Look-ups in named tables: a row name and a column name give one cell, copied from the table.

vor =
,nifaze,nal,nok,gadana
tekemi,-80216,-44856,-10898,35515
noraku,-65861,-80990,-6526,44859
fena,-41955,-70936,4189,32238
tipotos,14674,-29598,-36097,-49192
bebalu,4724,-69684,-29934,-30591
nom,-57199,-46673,-58143,-90924
kevekop,90242,-60638,-29408,13311
sim,3585,-43568,-22964,-48070
leg,88304,-47203,-32622,40813
zod,-53100,-88072,15264,29450

sim, nok: -22964
fena, nifaze: -41955
tekemi, nal: -44856
leg, nok: -32622
zod, nal: -88072
zod, gadana: 29450
Row with the largest nifaze: kevekop

Table baziv
         tig  gitos  tusuvob
doziz     69     42       86
kavek     57     45       27
bop       70     55       71
tuk       71     33       82
galotut   55     41       30
vuf       29     35       57
zumut     46     21       62
zotirok   63     67       80
kedolem   40     24       53
nif       43     42       38
kofupur   31     16       59
raruzi    26     25       60
daf       42     60       35
lodofad   85     45       48

tig of raruzi is 26
tusuvob of tuk is 82
gitos of tuk is 33
tusuvob of zumut is 62
gitos of vuf is 35
tig of zotirok is 63
gitos of nif is 42
tusuvob of daf is 35
tusuvob of kofupur is 59
tusuvob of doziz is 86
gitos of doziz is 42
tig of zumut is 46
gitos of daf is 60
tusuvob of vuf is 57
tig of doziz is 69
tusuvob of nif is 38
tig of galotut is 55
gitos of kofupur is 16
tusuvob of raruzi is 60
Which row has the largest tig? lodofad

pid.csv
,dozaki,tiz,deporad,lup
kadivem,25,32,171,160
tinu,127,130,51,180
dud,33,46,162,154
ganilo,18,14,182,169
dabov,99,60,86,213
lenedil,131,106,54,196
nameri,51,71,139,139
bev,78,128,99,90
fimupa,66,34,121,211
mal,68,127,104,82
tufet,131,118,50,191
laz,48,65,144,138

lup of kadivem is 160
tiz of dabov is 60
lup of laz is 138
tiz of tufet is 118
lup of fimupa is 211
lup of tufet is 191
dozaki of kadivem is 25
dozaki of mal is 68
tiz of fimupa is 34
dozaki of bev is 78
tiz of ganilo is 14
dozaki of fimupa is 66
deporad of mal is 104
dozaki of laz is 48
lup of ganilo is 169
tiz of lenedil is 106
deporad of lenedil is 54
tiz of nameri is 71
deporad of tufet is 50

Table bugun
|  | bupob | nerumum | rifozi | badufun | devuzi | kotofid |
|---|---|---|---|---|---|---|
| mab | 3.406 | 2.408 | 3.227 | 5.527 | 3.468 | 5.615 |
| kef | 3.872 | 3.354 | 3.168 | 5.722 | 6.643 | 7.442 |
| tovivam | 5.661 | 3.926 | 2.104 | 7.043 | 5.892 | 8.801 |
| toludu | 2.041 | 2.750 | 4.172 | 4.464 | 7.240 | 6.150 |
| baparib | 4.434 | 2.512 | 2.122 | 3.484 | 0.802 | 5.518 |
| fibeg | 3.606 | 3.043 | 7.315 | 5.919 | 4.909 | 3.781 |
| neta | 3.653 | 2.379 | 2.981 | 5.207 | 3.031 | 5.593 |
| popoda | 3.806 | 3.361 | 3.193 | 5.730 | 6.601 | 7.454 |

nerumum of toludu = 2.750
bupob of baparib = 4.434
kotofid of fibeg = 3.781
devuzi of popoda = 6.601
badufun of baparib = 3.484
nerumum of fibeg = 3.043
nerumum of tovivam = 3.926
kotofid of popoda = 7.454
nerumum of popoda = 3.361
kotofid of neta = 5.593
bupob of toludu = 2.041
rifozi of popoda = 3.193
badufun of popoda = 5.730
kotofid of kef = 7.442
bupob of mab = 3.406
badufun of fibeg = 5.919
Which row has the largest nerumum? tovivam

Table desozu
	foduduz	biv	vipezo	nus	far
lof	324	-296	-423	-272	-267
pumu	161	505	-22	-53	-418
bamelin	-371	801	-388	-142	-466
tutepa	-507	393	620	739	203
tuveku	913	-59	-521	-437	472
tozor	463	826	-334	154	-280

What is the far of bamelin in desozu?
-466
What is the vipezo of tozor in desozu?
-334
What is the nus of pumu in desozu?
-53
What is the far of pumu in desozu?
-418
What is the biv of lof in desozu?
-296
What is the biv of tuveku in desozu?
-59
What is the vipezo of lof in desozu?
-423
What is the foduduz of pumu in desozu?
161
What is the biv of tutepa in desozu?
393
What is the nus of tozor in desozu?
154
What is the vipezo of pumu in desozu?
-22
What is the foduduz of tutepa in desozu?
-507
What is the foduduz of tuveku in desozu?
913

sug:
	vuben	vinuf	zenavag	fot	nabani	ziz
guf	46.66	66.30	15.00	37.82	77.68	33.61
ruze	71.48	27.48	57.52	36.98	49.65	61.32
bokilo	46.82	47.69	48.99	45.00	56.73	35.43
seger	46.22	15.33	45.61	75.78	41.27	56.08
bopived	23.83	59.24	36.96	72.89	47.56	45.64
minotop	80.00	72.67	73.75	29.74	57.83	54.35
zopu	82.52	70.13	51.16	17.80	59.82	32.21
pafup	72.14	30.27	75.77	37.01	45.40	66.80
tofasa	26.91	59.89	32.93	43.04	77.49	19.16
visaru	67.35	66.13	61.81	39.19	59.48	68.88
nizigu	64.46	57.04	62.49	37.41	37.39	50.64
mol	50.86	75.08	54.35	33.75	60.83	42.90

ziz of mol is 42.90
vuben of mol is 50.86
zenavag of bopived is 36.96
nabani of nizigu is 37.39
ziz of bokilo is 35.43
nabani of bokilo is 56.73
vinuf of pafup is 30.27
vuben of pafup is 72.14
Row with the largest ziz: visaru

